Named moves come first, each a turn or a mirror and shown by rows before and after it. Which of them, in which order, take the first row of each pair that follows to the second? Write the first one first, as in the answered first pair.
J175:
[ -3   4  -2  11 -19  -8  -6  15  13 -16  18]  ->  [ -3   7  -2  11 -23  -9  -3  11  12 -12  20]
[-15   9  20  19  17  -8  -3 -21 -17  -2   0]  ->  [-16   3  19  19  24  -7  -8 -11 -17  -8  -3]
[ -8  -8  -8 -30   4   7   7  13   6  33  -7]  ->  [ -8  -8  -8 -31   5   6   7  13   6  32  -7]
[ 18  -8  33  -4   7   1 -10 -33 -16  18  -5]  ->  [ 15 -23  29  -1  25   4 -23  -7 -14   0 -15]
J840:
[-25 -28  10   8  22  -4 -28   3 -10 -17 -16]  ->  [-23 -34   2   5  16   2 -32 -22  -4 -11  -1]
[16  2  1 -3  0  2 -2 10  7 18 -4]  ->  [11  5  9 -4  1 -3  1  1  0 22 -9]
[-7 10 -7  0 -7 -2  4  9  5 -6  1]  ->  [-12  11  -1   0  -7  -6   6  -2   0  -2   0]
J120:
[-13   2   8 -16  -1 -12  17   4   0  11  -9]  ->  [-13   1  10 -15   1 -12  16   4  -2   9 -11]
[-34  -2 -15  -8  -5   0 -12  37   9 -14 -14]  ->  [-30   2 -19 -11 -12   1  -8  38  13 -10  -9]
[ 23 -12   1 -15  10  -1   5   4   4  24   0]  ->  [ 19 -18   8 -11  19  -3  -1   2  -3  18  -7]
[34  9  8  0 -5 -2  1  5  7 14  2]  ->  [31  0 19  7  9 -7 -7  4 -3  4 -8]
Then:
(two moves a pair)
[17  4  2 19 11  3 11 19 -1 -6 -5]  ->  [  5  -7   9  17  22  -1   3   3 -10  -9 -11] => J840 J175
[ -5  11 -10 -13 -17   3   9 -24   1  22  13]  ->  [-14  21   8  -9  -7 -10  18   5 -15  17 -14] => J840 J840
[-30 -17  -3 -12   0  -6   3  15   5   3  -9]  ->  [-23 -22 -14 -12  -4   0  -1  11  15   3   2] => J840 J840
[-41   8  23   6  -3  10  -1 -22 -14  -8 -12]  ->  [-27 -12  -7   5  -5  31 -19 -22  11 -16  14] => J175 J840
[ 10 -10   6   2  22   1  -6   2 -15 -22 -32]  ->  [ 36   1 -22  -1  -7  18   1  -8  13 -10   4] => J175 J840
[ -8   8   8  11   0   2   4 -18   6 -30  10]  ->  [ -9   3   1   9   2   7   1  -1  12 -35   9] => J120 J175
[  7  -6   0  25 -11  11 -13  -3  11 -32  20]  ->  [ 11   1  -2  23 -19  12  -6  -6  15 -25  25] => J120 J175
[30  7 12 19  3 -6  8  1  0  0  5]  ->  [27 -3 11 21 12 -5  1  9 -1 -9 -1] => J840 J175
[ -5  22   9 -10 -13  -8  27  12  -7   2  -3]  ->  [  6  14  -9 -10 -16   5  20  23   9  -4  10] => J840 J840
[ -2 -17  -7   2  15   0 -12   2   5  -6  -4]  ->  [ -4 -17  -4   0  13  -1 -12 -12   2  -2  -1] => J840 J840
[  8   8  18   7   7  -6  -4  -8 -13  -6  -9]  ->  [ 16   3   6   9   7   2  -9  15  -2 -14  -5] => J840 J840
[-17   3 -11   1 -10   5  -5 -18  -8   2  -1]  ->  [-21   8  -3   4  -3  -1   0   3 -14  -3 -15] => J840 J840
[-10 -21   8  -8  22  -7  -5   0  -7  20 -13]  ->  [  0 -25 -11 -11  13   5 -10  -8   8  24   7] => J840 J120
[ -9   5   3   0  -1  -1   3   1  -8 -19  -6]  ->  [ -2   5  -8  -2  -9   6   2  -9   1 -15   8] => J175 J840
[-19   5  13 -14   5  24   8  -8   8   2   5]  ->  [-13   8   8 -14   2  27   9   0  14   2   8] => J840 J175
[-13  10 -25  -7 -18  15   2  37   9  -8   9]  ->  [-22  31  -2  -8 -26  -3  20  18 -10   7  -3] => J175 J840
[-22   4   2 -10   5  -6   6   2  -9  -5 -11]  ->  [-12  -1 -13  -8   3   4   1  18   5 -11  -2] => J840 J840
[ 14  26   0  17  -1 -16  -1   7 -15 -31 -10]  ->  [ 11   4  -9  16  11  -9 -18  -2 -12 -40  -6] => J840 J175
[33  0  3  8 -4 -7 11 12 -2 10 -9]  ->  [ 25 -16   4   9  11  -7   0  16  -7   0 -16] => J840 J175
[-36   2 -13  -8   0   1  -2  41   3 -12 -13]  ->  [-30  28 -11 -14 -30  -3  19   5   5  15   4] => J120 J175
[ 32  -5  -4   9  -3   7  -1 -11  10  13  13]  ->  [28 13 12 12 -3 -5 13 10 -1 15 -5] => J840 J175
[ -1   8   5 -20   6  -4  16   8  -1  22 -10]  ->  [ -2  -3   0 -22   5  -1   7 -17   1  24   1] => J175 J840
[ 40 -28  12  -9  13  -6   2 -32   7  25  11]  ->  [53 -5 11 -6 -2 -7 20 -6 12 31 11] => J840 J175
[  9 -15   1  -3   7   3  -3  10   7  11  -5]  ->  [13 -5  3 -3  0  2  4 11  8 16 -4] => J175 J840
[  4  -9   4  12  22 -10  -9   1 -22 -10 -10]  ->  [ 25  -4 -20  11   2   5  -8  -3   2  -4  19] => J175 J840
[ -8  21  -7   9 -23   0   8   4   9   2  13]  ->  [-12  23  -1   9 -22  -3  10  -2   4   4  10] => J840 J840
[-46  -5   1  16 -11 -12 -13  -6  -4 -22   1]  ->  [-40   8 -14  10 -26  -6  -4  16  10 -15   9] => J120 J840
[14 -5 13 -1 15 -3  5  0 -2 13 -8]  ->  [ 17 -13   4  -2  16   3  -2  -2   4  10   1] => J840 J175
[ 40 -14   9  -2  11  -1   4   3   5  12   3]  ->  [ 36 -13  15  -3  10  -5   7 -11   0  17   2] => J840 J840
[  4  -4  12  18  13  -6  -8  -1  -8 -15 -12]  ->  [ 12  -9  -1  19  10   2 -13   4   3 -18  -1] => J840 J840
[27  8  9 -8 -5  0 11 13  2  9  3]  ->  [ 19   3  24  -4   6  -9   7  -1 -12   5  -8] => J840 J120
[  5  17  -8  -7 -15   2  10  18   4   7  -2]  ->  [  7  13 -12  -8 -19   5   8   0   7  12   8] => J840 J840
[  5 -13 -23  27  24   8 -14  12  13 -12   4]  ->  [ 14  18 -15  28   6   1   9  31  11  -1  -1] => J175 J840
[-24  -8 -27 -21   0  14   2   7   4  24  -6]  ->  [-29  -5 -20 -22   1  10   4  -3  -2  27  -9] => J840 J840
[  5 -19  -3   0  10   6   0 -35   1  -2   4]  ->  [ 18   8  -4   1 -10   5  21 -23   7  11   9] => J840 J175
[ 11 -15  13 -16  28  -2 -15  -5  11 -14  -6]  ->  [ 10 -15  13 -17  27  -2 -15 -10  10 -13  -4] => J840 J840
[-20   0   6   7   6  -5 -17 -14 -12 -37  -4]  ->  [-11   5 -19  -1 -15   9 -14 -16   9 -29  21] => J840 J120
[ -4   9 -15   4  -5   3  -6  12   5 -26   7]  ->  [ -8   8 -13   1 -10   2  -6 -20   1 -17  13] => J840 J840
[  8  -9  23  -1  20 -10   2  -8 -15  12 -15]  ->  [ 22 -23  -3  -3  14   8 -11 -13   7   8  10] => J840 J175
[-12  -3   4 -12   7  -1 -11 -23  -4   4 -14]  ->  [  5   2 -13 -12  -8  10  -8 -19  14   8   4] => J840 J175
[ -5 -11 -16  15  -7  10 -22 -22  -1 -20  18]  ->  [ -3  26   3  15 -27  -4   8 -21 -11   0  10] => J840 J175
[-37  -8 -11 -10   2   1 -10   4  -1 -11  -7]  ->  [-22   0 -25 -10 -12  10  -4  12  14  -7   9] => J175 J840
[  4 -19  24   2   9  12   2  -3 -19  -1 -24]  ->  [ 24 -22  -3   0  -7  30  -2 -11   6   3   6] => J175 J840
[-14   9  -7  -7  -5  -4   3   6   2 -10  10]  ->  [-14   9  -7  -7  -5  -3   2  -1   2  -9  12] => J840 J840
[ -4 -19   5  -9  33  -1 -13 -15 -11   7 -12]  ->  [ 10  -7  -7 -12  11   5  -4 -35   2  21  10] => J840 J175
[-16   6 -10   8   6 -12  -5  40 -10 -15  -8]  ->  [  1  25 -23   3 -27  -5   9   1   5   8  24] => J175 J840
[-23   1  10  -7   4 -11   5   3   4 -10 -12]  ->  [-12  -5  -5  -6   3   0  -1  17  19 -16  -3] => J840 J840
[ 1  5  2 -2 -4 -9 -1 12 12  4 -1]  ->  [ 3  3 -2 -4 -7 -6 -3  0 15  7  6] => J840 J840
[ 11  24   4  19  -8  -3  18  29  -8 -13 -12]  ->  [ 10  25   3  13 -21  -3  20 -26  -8   4   8] => J175 J840
[-24 -16 -10  -8  20   2 -16   5   1 -22 -18]  ->  [-20 -20 -18 -10  15   8 -20  -7   8 -20  -7] => J840 J840
[  2   0  -1   8   2  -1  -5   4   1 -11  -4]  ->  [ 6  7 -3  8 -6  0  0  1  5 -5  1] => J175 J840
[-16   1   1  -7   5  -1  -5  11  -5 -15   3]  ->  [-14   6  -4 -13  -7   1   0  -7  -2  -3  15] => J840 J120
[  1  -4 -22 -18  18   7  -4  13  12   8   4]  ->  [-11  11   2 -18  15 -10  10  -2  -9  19 -12] => J840 J175
[ 24  10  -4 -15  -5   6   0  -4   4  28   8]  ->  [  4   1  18 -13  16  -7  -4   1 -17  20 -18] => J175 J840
[-11  -6  13   7   7  -3 -11 -25  -9  -5   2]  ->  [ -2 -16  -3   8   9   8 -20  -3   6 -15   9] => J175 J840
[-19  -8  -1  11   2   3  -5   0  -3  -2 -18]  ->  [-12  -7 -14   5 -10  11  -2 -12   9   8  -1] => J840 J120
[ 15  25   7  14  -6  -8   1   7 -10  -7   9]  ->  [ 11   6   1  15   9  -2 -14  17  -8 -20   6] => J840 J175
[ -1 -25  20  -3  26   1  -4 -23 -18  13 -23]  ->  [ 22 -35 -14  -4  15  25 -14  -7  13   7   5] => J175 J840
[ 22  -3  -9  15   4   7  -9  16   7 -13   3]  ->  [22 19  4 15 -6 -3  9 16 -2 -2 -4] => J175 J840
[ 29 -10   8  18   2  -6  -6 -26  -5   4   5]  ->  [ 24 -18  10  21  16  -7 -14  -2  -8  -8  -8] => J175 J840
[ -7   3  -4  21  -2   1 -14   2   1 -25   9]  ->  [ -3  14  -3  22  -9  -1  -5  10   2 -21   9] => J175 J840
[-19 -19  -2 -25  17   0  -4   3  -6  12 -16]  ->  [-13 -22 -11 -24  16   6  -7  13   2   8 -11] => J840 J840
[ -3  -1   5   5   2  -1  -4  24  -3 -12  -8]  ->  [  9  12  -4   2 -18   4   6   1   7   4  12] => J175 J840
[ 29  -7 -10 -10  -3   8   3   2  12  20   4]  ->  [ 28 -18  -3  -4  14   6  -6  12   5   9  -8] => J175 J120
[ 11   5   4   1  -1  -2  11 -12  -7   5   2]  ->  [19 -2 -7  3  1  6  5 -2  2 -2  8] => J120 J840
[-10  -7 -14 -27  -3   4   1  -9   4  17   4]  ->  [ -6   6 -10 -26  -9   0  11   6   5  20   1] => J840 J175
[-16   1   2   6   5  -4  -6   9  -6 -11  -6]  ->  [-16  -5  -3   4   3  -1 -10 -12  -4  -9   2] => J840 J175
[ -8  24  -3  -1 -22  -7  15 -19  -1  12   5]  ->  [-27  -2   6  -2   5 -11  -4 -25 -15  -3 -11] => J175 J840
[-14  -1   7  10   5  -5  -6 -11 -14 -16   4]  ->  [ -2  -2 -13   6  -7   8  -6  -5   4 -12  21] => J840 J120
[-6  3  3 -7 -6  0  4 -5 -4 11 -2]  ->  [ 0 -3 -8 -6 -4  7 -2  8  6  5  4] => J840 J175
[  8 -19 -11 -28  19  10  -6  18  11  17  -6]  ->  [ 13   1  -6 -28   7   5   9  26  10  26  -7] => J175 J840
[-12  15  22  32 -11 -19  14  35 -11 -33 -17]  ->  [ 12  -4 -21  29 -24  10  -4  24  26 -36  27] => J840 J840
[-17 -11 -10   2   7   6 -16   4  -1 -16   0]  ->  [ -4   4 -16   3  -7  10  -5  20   9 -11   7] => J175 J840
[  3  15   2 -15   8   0  21  33 -16  27 -18]  ->  [ -4 -24 -12 -16  31  12 -10  27  -9   8 -14] => J840 J175
[  2  12  -6  18 -17   3  17   2  12 -14   7]  ->  [ -2  13  -1  17 -19   0  19 -12   8  -9   7] => J840 J840
[-10   9 -16   9  -7   2 -13  -7  -8 -23   8]  ->  [ -9  13 -13  10  -6  -1  -9   7  -9 -24   1] => J175 J840
[  8 -24 -16  -6  15   8 -12  24   8  -6   3]  ->  [  1 -25 -11 -11   9   5 -11 -26   1   8  14] => J840 J840
[  5  11  -3 -14  -8  -1   9  -3   8  27   6]  ->  [  6   5  -7 -11   1   2   4  27  12  16  -2] => J840 J175
[ 15  14  24  21   4 -20   8  22  -5 -11  -7]  ->  [ 31   1  -4  19  -4  -1  -4  15  19 -12  20] => J840 J840
[  6  25   0  27  -6  -6  22  14  12 -26   2]  ->  [  5  26   6  30  -5 -10  23   3   7 -24   1] => J120 J175
[ 17   9  -8  12  -4  -7 -12   1   2 -15   4]  ->  [ 14  16   1  13  -3 -14  -6   3  -6 -13  -4] => J175 J840
[ 26  -4   3  27  -2   3  -7 -16   8 -12  26]  ->  [ 22  20  20  29  -9 -10  13  -3  -3  -5  11] => J840 J175
[ -8   1 -15 -13  -2   5  -2  23   8   0   1]  ->  [-10  -1 -16 -16  -7   6  -3 -10   7   8  12] => J840 J840
[-38  10   6 -13  -8  -8   5 -18 -15  -4  -8]  ->  [-29   8  -4  -8  -2  -1   2  31  -3 -19 -14] => J840 J840
[ -3  -1 -13  -5  -2   8   1  20  16  -6   1]  ->  [ -6  16   0  -5 -10  -1  16  15   7   4  -6] => J175 J840
[  3  14  -6  13   5  -5  12  20  -5 -12 -15]  ->  [  8  19 -13   9 -12  -1  17 -17   0   3   5] => J175 J840
[ -6   5   3  -1   2   6  -2 -18  -4 -10  -2]  ->  [ -6  -2  -3  -2   7  10  -7  -1   1 -16  -3] => J120 J175
[ -5 -17 -10   1   9   6 -15  -1   3 -18   6]  ->  [-11 -14   0  -1   9   0 -12 -20  -6 -12   3] => J840 J840
[  1  24   7  -6  -8  -5  23  33   3  19 -15]  ->  [  2   4   5  -7  -8  -1   7 -44   0  28   9] => J120 J840
[-28 -10  12   3  13   6  -5 -24 -15  -8 -10]  ->  [ -4 -12 -22  -2  -3  28  -8  -4  17  -6  18] => J840 J120
[  9 -12  -3   1  15   0  -9   1   2   4  -4]  ->  [16 -2 -5  2  7  1 -2 12  7  6 -1] => J175 J840
[-9  1  1 -3 -2 -2  4 -3  0  2 -4]  ->  [-8 -4 -4 -4 -1  1  0 -5  3  1  0] => J175 J840
[  7 -17   3   5  -6   2  -6 -34 -13  -7  15]  ->  [  3 -25   4  10  11   2 -14   9 -14 -24  -3] => J175 J840
[ -7 -19 -16  -4  15  10 -10  30  30 -14   0]  ->  [-14 -22 -13 -11   5   8 -10 -34  24   2  16] => J840 J840
[-13  -2  -4 -28   1  -1   5  22   0  17 -12]  ->  [ -8   0  -9 -31 -10   2   7   1   5  25   2] => J175 J840
[ 11 -14   5   9  -6   0  -2  19   3 -10  -5]  ->  [ 13 -18  -1   6 -12   5  -5  -9   7  -4  10] => J840 J840
[ -9  20   7  20 -24  -3   9  16  -3 -13   0]  ->  [  0  14  -7  18 -29   7   3  10   9 -13  15] => J840 J840
[-34 -31  -6  -4  18   3 -14 -11  -5 -13  -8]  ->  [ -8 -19 -30  -2   0  19  -8  23  22 -13  11] => J175 J840
[-17   5  24 -18   8 -12  15  -9 -25  15 -20]  ->  [  5 -28 -23 -20   9  21 -15  -1  14  -2  17] => J840 J175
[ -8   4  31  21  10 -21  10  -5 -26 -27 -17]  ->  [ 14  -9  -3  24   6   1  -2  35   5 -42   2] => J840 J840
[ -9  31  15  32 -15 -11  12  -4 -15 -23   4]  ->  [-11  13   6  28 -12  -4  -3 -36 -11 -23  19] => J175 J840
[  6  -5   3  -3  -4   0  -1 -41  -2  20  10]  ->  [ 21 -14  -9   8  12   9 -11  32  12  -6  -2] => J840 J120
[-35  -4 -27 -16  -4   8 -11  16   3 -11  -2]  ->  [-44  10  -9 -18 -10  -4   1  -9 -12   1  -8] => J840 J175
[11 -9  3 -7 12  1  5 11  3 17 -7]  ->  [14 -4  1 -9  5  1  8  2  5 23 -1] => J175 J840
[-11   6   3  -1   3   5   8  14 -15  -7   2]  ->  [-4  7 -6 -4 -8 11  8 -5 -7 -1 18] => J175 J840
[-15  -4   4 -21   6  -1   4  -5  -8  17  -7]  ->  [-15 -10   0 -21  10   0   0   7  -6  12  -9] => J120 J175
[ 21   9  16  11   9  -7   8  21  -5  -2 -10]  ->  [ 13 -17  11   9  24  -2 -12   7  -5 -12  -8] => J840 J175
[20  2 -1  6  1 10 -2 -3  6  1 11]  ->  [ 11   6  11   5   3   1   3 -16  -6   6   3] => J840 J840
[-21  12  10  12  29  -8 -11   8 -12 -12 -23]  ->  [ -6  11 -19   0   2   8 -11 -38  12   9  19] => J840 J120
[28  4 -6 15  2  3 -2 13 15 -7 10]  ->  [ 12   6  22  18  13 -14   1  -8 -10  -4 -10] => J120 J840
[  2 -10  10   0  12   0  -3  -9  -9  12 -12]  ->  [  7 -12   5   2  14   4  -5  12  -4   5 -13] => J840 J840
[  4   9  16  11   9  -6   0  -8 -12 -17  -4]  ->  [ 12  -2   0  10   8   6  -9 -13   1 -20  12] => J840 J175
[-10  -8   2  19  -3  11 -14  -3   9  -8 -10]  ->  [-12  -7   4  18  -3  10 -14  -9   6  -6  -9] => J840 J840
[-35 -11  -4   0   0   5  -4  10  -4  -3 -14]  ->  [-33 -12  -8  -3  -6   7  -6 -15  -1   4  -2] => J840 J175
[-18 -23  -8  15 -14  -5  -9 -19 -21 -20  -3]  ->  [ -5  -8 -16  14 -33  -1   2 -27 -12  -8  12] => J840 J175
[ 29   9   1  -1 -14   1  12   8   9  11   2]  ->  [ 20   0   9   1   3  -4   5  28   1  -1 -15] => J840 J175
[  0  22  16  35 -14 -13   5  18 -13 -23 -14]  ->  [  8  17   1  29 -30  -3   2 -33  -2  -9  17] => J175 J840
[  0  26 -18   4 -31  10   8   7   5  14  17]  ->  [ -9  19  -7   9 -11   3   3  43  -5  -2  -8] => J840 J175
[ -1  23  18  39 -17   1 -10  -8  -4 -32   9]  ->  [  1  22  13  40 -17   4 -12  -1  -1 -34  11] => J840 J840
